The rows of A fall into a few groups, and each row is roughly a mix of its group's hidden directions.
A, 76 rows:
[[ 0.40  1.26  2.49  0.88 -0.71  0.99 -1.06  3.57  0.60 -3.44]
 [ 1.87  0.87  1.32  1.95 -2.50  2.58 -0.64  1.98 -0.41 -3.00]
 [-1.49  3.65  1.87  1.55 -1.64  2.38  0.36 -0.37  2.19  1.21]
 [-0.30 -1.21 -0.69 -4.14 -0.74 -1.12  2.46 -0.39 -2.62 -1.50]
 [ 2.07  1.25  0.43  4.07 -0.20  1.08 -0.34 -0.07 -3.38 -0.97]
 [ 1.02  0.04 -2.08 -1.43 -2.63  1.82 -4.06 -0.03 -1.47 -0.03]
 [-0.43  0.60  0.25 -4.20 -1.45  0.48  0.51  0.21  3.85  0.74]
 [ 0.03 -2.97 -1.19 -0.65 -0.57 -4.09  0.03 -1.08 -1.79 -2.04]
 [ 2.69 -1.21 -0.52  2.06  0.91  1.05 -0.93  0.64 -4.42 -0.56]
 [-1.09 -2.36 -0.64 -3.81 -1.03 -2.39  2.36 -0.30 -1.20 -0.87]
 [ 0.16  0.74 -1.64 -2.17 -1.65  1.30 -4.64  0.90 -1.25 -0.01]
 [ 0.38 -2.72 -0.76 -3.99  0.25 -3.01  1.47 -0.54  0.08 -0.80]
 [ 0.37  0.91  0.61 -4.03  0.88  0.05  2.32  0.59 -0.43 -3.47]
 [-1.94 -1.65 -1.13 -1.94  2.22 -3.25  0.33 -1.93  0.90  2.14]
 [ 0.76  0.94  2.04  1.08 -1.69  1.42 -1.47  3.00  0.33 -3.65]
 [-0.62 -2.23 -0.74 -3.56 -0.42 -2.17  2.54  2.06 -0.56 -1.33]
 [-1.08 -0.07  1.49  0.97  2.84 -1.88  4.17 -0.67  1.09  1.13]
 [ 2.40 -0.12 -0.47  4.20  0.75 -0.33 -0.57 -1.47 -2.56 -1.73]
 [ 1.21 -2.66 -1.62 -0.78 -0.13 -3.96  0.15 -1.25 -0.84 -2.55]
 [ 2.12  0.17  1.81  2.20 -1.36  1.53  0.26  2.57  0.93 -3.45]
 [ 3.19  0.14 -0.68  3.37  0.47 -0.28 -0.22 -0.16 -3.14 -2.01]
 [ 0.38  0.92  0.04 -3.60  0.16  0.48  2.22 -0.09 -3.17 -2.67]
 [ 0.14 -1.19 -0.76  3.27 -0.15 -0.51 -1.89  1.66  3.19  2.60]
 [-0.28  1.74  0.99  4.08  0.00  1.33 -2.29 -2.24 -0.91  1.63]
 [-0.84 -1.45 -0.78  3.62 -1.28 -0.45 -1.73  0.30  1.94  3.33]
 [-0.44 -0.67 -0.18  3.44 -0.48 -0.24 -2.13 -0.17  3.45  2.65]
 [ 1.63  0.66 -0.37  4.76  1.10 -0.58 -0.20 -0.88 -2.34 -1.60]
 [ 1.89 -1.61 -0.71  3.55  1.23 -0.59 -0.93 -1.22 -3.35 -1.26]
 [ 1.63  1.02  1.57  1.18 -1.36  2.00 -1.24  3.36  0.45 -3.14]
 [-2.25  1.81  1.08 -2.28 -0.25  2.10  0.40  1.11  3.19  2.35]
 [ 0.06  1.99  0.21  4.22 -0.35  2.53 -2.06 -0.44 -0.63  1.75]
 [-2.12  0.59  2.72  0.97  2.45 -1.91  3.58  0.17  0.75 -0.06]
 [-3.23 -1.17  0.87 -2.10  0.56  2.01 -0.89 -0.30  1.85  3.27]
 [-1.18 -1.22  0.26  3.07 -0.74 -1.18 -1.95 -1.52  2.88  2.76]
 [ 1.58 -1.16 -1.54  1.43  0.40  0.11 -1.66  2.02  4.12  2.01]
 [ 0.38  1.97  1.87  0.44 -1.26  1.95 -1.98  3.37 -0.37 -2.78]
 [-2.94  0.51  0.52 -3.11  0.58  0.74  0.50  1.57  2.94  2.28]
 [-0.13  1.53  0.88  4.10  0.00  1.46 -2.58 -1.84  0.85  1.86]
 [-2.93 -0.44  1.09 -2.66  0.17  2.34 -0.49  0.83  1.47  3.27]
 [ 0.30 -0.10  1.31  1.07  3.32 -1.55  3.74  0.85  2.21  0.54]
 [ 0.73  2.83  1.03  2.91  0.71  2.44 -2.17 -2.23 -1.37  0.45]
 [-0.74 -0.75  1.85  1.01  2.73 -2.31  3.65  0.17  2.12 -0.25]
 [ 1.79 -1.19 -1.24  3.05  1.05 -2.48 -0.03 -0.96 -2.61 -2.41]
 [-0.06  1.18  0.23 -3.04 -0.80  1.24  0.27 -0.53  4.74  0.78]
 [-1.09  1.55  0.99 -3.44 -0.27  0.75  2.53 -0.58 -1.56 -3.17]
 [-0.23 -0.08 -2.31 -2.63 -1.39  0.36 -4.45 -0.22 -1.14  0.86]
 [ 2.00 -0.30 -0.66  3.21  0.48 -1.31  0.04  0.29 -3.91 -2.02]
 [ 1.61 -2.17 -0.74  0.72  0.22 -1.29 -0.38  0.83 -4.90 -1.18]
 [-0.37 -0.16  0.01  3.72 -0.03  0.19 -1.61  1.86  3.49  2.00]
 [-1.09 -0.41 -0.56 -3.72 -1.11 -0.26  3.19  1.48 -1.83 -1.93]
 [ 0.00 -0.10 -1.66 -1.85 -2.43  0.90 -4.63  0.08 -1.29 -0.51]
 [-0.45 -1.29 -2.65 -1.73  1.65 -1.78  0.19 -2.56  0.20  3.44]
 [ 3.32 -1.11 -1.66  0.52  2.27 -0.33  0.09  2.16 -3.03 -1.39]
 [-0.76  1.40  0.96 -2.86 -0.56  3.05 -0.09  0.77  3.10  2.20]
 [ 0.81  1.95  2.72  1.79  1.23  1.03  1.89  3.24  1.00 -1.87]
 [-0.26  1.97  0.32  4.33 -0.45  2.35 -1.60  0.30 -1.58  1.61]
 [ 1.76  1.13  1.35 -2.84  2.32 -0.36  0.26 -2.21 -1.65 -2.98]
 [ 2.77 -0.95 -1.40  2.76  2.85 -0.18 -0.38  0.72 -2.81 -1.19]
 [ 1.29  0.52  0.53 -3.62  1.29 -0.47  1.15 -1.94 -2.69 -2.59]
 [-1.13  3.27  1.04  0.02 -0.43  1.80  0.67 -0.20  4.27  1.05]
 [ 0.37 -1.07 -1.41  3.09  2.07 -3.11  0.36  0.02 -2.29 -2.03]
 [ 1.70 -2.37 -1.57  1.84  1.85 -2.30 -0.27 -0.16 -3.12 -1.83]
 [ 2.52 -1.95 -1.54  1.60  1.92 -1.31 -0.32  0.69 -3.53 -1.67]
 [ 1.83  0.84  2.03  2.23 -1.37  1.99  0.29  2.68  0.47 -3.14]
 [-0.41  1.03  0.44  4.79 -0.29  1.26 -1.99 -0.06 -1.28  2.15]
 [-1.72 -1.27 -1.24 -1.16  1.91 -2.49  1.58 -2.87  0.17  2.86]
 [ 0.02 -2.66 -2.52 -0.82  0.37 -1.81  0.67 -3.46  0.34  2.50]
 [ 0.86  2.30 -0.02  3.83  0.10  2.96 -1.99  0.30 -0.69  1.51]
 [-0.22  1.65  0.50  4.16 -0.43  1.91 -2.12 -1.59 -1.17  1.93]
 [ 2.24 -2.74 -1.87  0.82  2.34 -1.64 -0.45  0.40 -2.99 -1.44]
 [ 0.57 -0.04  0.54 -4.45  0.98 -1.01  1.84 -0.70 -1.01 -2.99]
 [ 1.52  1.86  2.22  2.22 -0.68  2.41  0.94  2.79 -0.07 -2.39]
 [ 1.02  0.44 -2.61 -2.06 -1.43  1.57 -4.14  0.16 -1.17  0.96]
 [-0.19  1.98  1.08  4.46  0.31  1.79 -2.23 -0.33  1.15  1.26]
 [-1.76  2.48  1.63 -0.50 -1.28  2.68  0.01 -0.54  3.33  1.98]
 [-0.73  1.06  0.17 -4.20 -0.68  0.73  2.74 -0.33 -1.06 -2.69]]

Here is one row of each group, with its name. Which group are the others in?
[ 0.00  0.13 -2.03 -2.62 -1.08  0.48 -4.78  0.65 -0.68  0.38] -> C
[-1.15 -1.13  0.21  2.99 -0.43 -0.90 -1.41  1.01  3.99  2.18] -> V
[-1.15  1.04  0.44 -3.62  0.21  2.03  0.49  2.41  2.48  2.06] -> H

[-0.41  2.03  1.30  4.17  0.08  1.61 -2.28 -1.79 -0.44  1.30] -> V
[-2.85 -0.01  0.71 -2.56 -1.88 -1.13  0.32 -1.65  3.60  0.72] -> H
[ 1.12  1.97 -0.54  3.59 -0.13  3.05 -2.00 -0.14 -1.24  1.77] -> V
[ 0.79  0.56  2.84  1.81 -0.14  0.53  0.75  3.04  1.40 -3.46] -> C
[ 0.62 -2.02 -0.83 -4.12  0.45 -2.03  1.89  1.58  1.14 -1.57] -> V
